[969 657 878 252 390 116 415] gives 390

[[108  90 151 103 144  34]
 [ 46 139 126 194 130  96]
 [149 135  92 111  98 194]] gives 111

[[-975   37  169  535  953  576  760]
 [-284 -297 -522  283   86 -222  375]] gives 86

[884 920 471  89 421] gives 471

[53 63 81 60 11] gives 81

[-36 -34 -28  39 -47] gives -28

[-33  15 -10 -44 -22  43  -3] gives -22

[[16 46 69 51 51 47 63]
 [ 5 44 73 59 52 30 79]] gives 52
---
148  858  590  801  228  884   21 | 884, 858

8268  7528  9704  8554
1157  5198  3613  1410
6581  7042  8015  6999
| 9704, 8554

520  936  218  684  664  299
508  939  194  682  650  304
| 939, 936

 25  103  155   87
 97  131  144   60
205  192   72  138
| 205, 192

 -5  -19   -7   -8
-25    9  -29   36
| 36, 9

-47   -2   38   14 | 38, 14
---
(-1.96, 1.37, -0.51, 4.60) ans = 1.37
((4.04, -1.31, -1.51, 1.40, 1.53, -4.11, -0.08), (2.73, -4.00, -2.74, 3.32, -1.83, 3.33, 3.03), (-3.77, -3.67, -0.77, 0.78, 3.98, 3.95, -3.93)) ans = -1.31
((-3.20, -1.58, 2.56, 3.61, -1.10, 0.43, -0.18), (2.04, 4.19, -3.30, -0.34, 1.49, 4.18, -0.09)) ans = -1.58
(5.46, -1.49, -2.70, -1.35, 0.49) ans = -1.49
((-4.04, -3.92, 0.86, -0.78, 5.33, -4.32), (-3.50, -3.42, 4.01, -3.84, 4.83, -4.05), (2.10, 1.96, -0.78, 0.25, -5.40, 2.67)) ans = -3.92
(3.12, 3.40, 2.79, 4.89, 2.69) ans = 3.40
(2.38, 3.70, -2.55, 0.76, -4.09) ans = 3.70
((-0.35, -4.06, -2.33, 0.07, 1.34, -1.34, -3.29), (-1.69, -1.37, 1.63, 3.39, 4.65, 5.12, 1.29)) ans = -4.06
(3.13, -3.62, 4.82, 3.91, 3.75, 2.67) ans = -3.62
---
193  224  171  212  160
181  153  169  150   47
-> 171

 366  -302   212  -598  -251    22
 584  -302  -134    42  -251    22
 -44  -302  -453   157  -251   192
-> -134

579  671  497  559  536  331  312
274  710  539  372  306  204  986
-> 497

673  824  245  850  856  626  558
266  758  413  518  938  490  740
-> 245

755  791  869  765  208  285
369  845  390   38  308  578
760  518  710  678  556  970
-> 390

54  73  44   1
70  79  92   1
58  90  81   1
-> 92

4  4  7  7  0
5  6  8  3  9
7  4  2  2  6
-> 8
---
[ 5.16  0.07 -4.60 -2.90  0.49  3.27  2.92] result: 5.16
[-0.36 -2.16 -5.74  2.82 -0.27] result: -0.36
[ 2.75 -0.31 -1.79 -1.17  1.92 -0.68 -4.42] result: 2.75
[-1.77 -1.66 -1.04 -5.13 -0.50  4.93] result: -1.77
[-5.56 -3.64  4.92  0.46 -1.75 -0.49] result: -5.56
[-0.57  5.42  1.15  4.14] result: -0.57
[-4.27  3.75 -0.27  2.96  3.61 -1.23] result: -4.27
---
[[-2.46  2.87  0.61 -1.61  2.07  3.09]
 [ 0.64 -2.36  4.10  0.17 -0.81  0.53]] 0.61

[[ 5.29  1.37 -1.27  1.05  2.40 -2.05  0.76]
 [-3.52 -0.63  1.53 -0.79 -1.21  0.40 -1.83]] -1.27

[[ 0.79 -2.92  1.56  0.89 -1.63  1.17]
 [-0.18  5.60 -0.70 -4.19  1.95 -0.10]] 1.56

[[ 4.09 -2.94  4.06 -5.45 -0.30  5.66]
 [-0.59  0.29 -2.03 -0.37 -3.72  2.05]] 4.06

[[-1.35  0.16 -1.34 -0.01 -0.83 -0.17]
 [-1.66  2.20 -1.57  4.06  1.16  0.95]] -1.34

[[ 1.09 -0.04  0.08 -0.15]
 [-0.04  1.28  4.38 -0.07]] 0.08

[[-4.95  3.85  0.05 -0.71 -1.10 -2.94  2.88]
 [ 2.97  2.27 -3.76  2.64 -3.08 -0.68  1.58]] 0.05

[[ 3.14  1.72  2.15  2.71  1.74  1.86]
 [ 2.93 -5.73 -3.10  0.03 -5.65 -5.11]] 2.15
---
[[-1.36, -1.01, -0.04, 0.51, 1.76], [-3.94, -2.58, -0.45, 1.23, 4.32], [-0.28, 0.15, -0.04, 0.18, 0.20]] gives -0.45, 4.32
[-2.50, 3.19, 2.59, 5.66, 3.60] gives 2.59, 5.66
[4.50, 2.20, 1.85, 0.84, 1.68, 2.02, -3.60] gives 0.84, 4.50
[5.58, -3.71, -0.88, -1.79, -5.47] gives -0.88, 5.58
[[1.75, 0.02, 0.85, -0.89, -4.32, 0.08, 1.53], [-0.43, 0.53, -0.08, 0.54, -3.23, 3.12, 0.07], [-2.41, -0.59, -0.42, -0.68, -0.08, 3.06, 1.43]] gives 0.54, 3.12
[5.08, 4.77, 2.59, 4.09, 3.96] gives 2.59, 5.08
[4.93, 0.16, -4.42, -1.07, -5.27, -0.45, 3.33] gives -1.07, 4.93
[0.30, -4.41, 0.24, 0.10, -0.56] gives 0.24, 0.30
[-2.19, -1.78, 4.74, 0.89, -0.40] gives 4.74, 4.74
---
[-2.97, -4.71, 3.34, 0.91, 2.80] >> -2.97, 2.80
[[-4.05, -0.87, 3.10, -3.45], [-1.19, -1.42, -0.40, -0.87], [3.27, -3.65, -0.56, -0.87]] >> -4.05, -0.87
[[-3.07, -5.71, 3.81, 4.67], [5.45, 1.60, 2.11, -0.89]] >> -3.07, -0.89
[[1.33, 1.54, -1.73, -0.78, -2.39, -0.36], [1.52, -1.33, -0.09, 0.16, -4.22, 1.18], [-3.51, -0.91, -1.46, 0.90, 1.93, -1.14]] >> 1.33, -1.14
[-3.09, 2.10, 4.78, 2.16] >> -3.09, 2.16
[[-1.34, -2.51, 3.61, -0.12, -1.85, -1.74, -0.85], [-0.87, 0.64, -0.13, -3.19, 1.19, 0.10, 4.11], [0.88, -2.14, -0.69, -4.54, -1.54, 1.06, 2.93]] >> -1.34, 2.93
[-0.88, 2.92, -4.71, -0.74] >> -0.88, -0.74
---
3  2  7  1  7 >> 7, 3

21  52  35  93  30  28 >> 28, 21

3830  2935  5468  5572  5295
4840  8101  4167  4743  2686
>> 5295, 4840

-32   26   -4   23 >> 23, -32

60  34  26  33  24  55  83
22  72  58  67  61  83  40
>> 83, 22

520  257   65  300  945  175  970 >> 970, 520

41  70  20  93  51 >> 51, 41

1  5  6  4  2  3
2  2  1  3  4  4
3  2  7  4  0  5
>> 3, 3

6568  1124  7083  8360  9247
5060  8442  4334  8360  8611
5060  6660  4334  8360  7226
>> 9247, 5060
---
[[ 0.30  4.95 -0.76  0.50  0.49  0.28 -1.70]
 [-2.64  0.72  2.97  2.34  0.08  3.12 -1.19]
 [-2.47  1.01  2.43  2.24  0.30  1.97 -1.55]] | 3.12

[[-0.33  3.16  0.78 -3.85  1.74]
 [ 0.93 -0.41  3.61  4.89  2.71]] | 4.89

[[ 0.00  0.27 -0.11  5.15 -4.99  0.90]
 [-0.16  0.17 -0.02  3.04 -2.95 -2.41]] | -2.95

[[ 1.11  2.22 -3.10 -5.03 -5.01 -2.05  1.62]
 [-4.09 -5.66  1.25  3.52  3.21 -0.13 -5.04]
 [-4.12 -5.77  1.28  3.59  3.14 -0.08 -5.11]] | -0.13

[[-0.65  3.62  3.24  2.65  4.98  1.86]
 [ 0.66 -3.39 -2.35 -5.57 -3.16 -0.34]] | -3.16

[[-0.17  1.15  4.10  2.81 -0.04]
 [ 1.75 -0.60  4.24  1.37 -1.68]] | 1.37

[[ 0.92 -2.67  4.47 -0.74  3.91 -1.46]
 [-1.65  0.03  2.21  1.63 -3.35  4.50]] | -3.35

[[ 2.00  2.54 -0.33 -2.41 -0.49]
 [ 0.48 -0.97 -3.64 -3.45 -1.25]
 [ 5.21  3.47 -4.04 -4.03 -2.69]] | -3.45
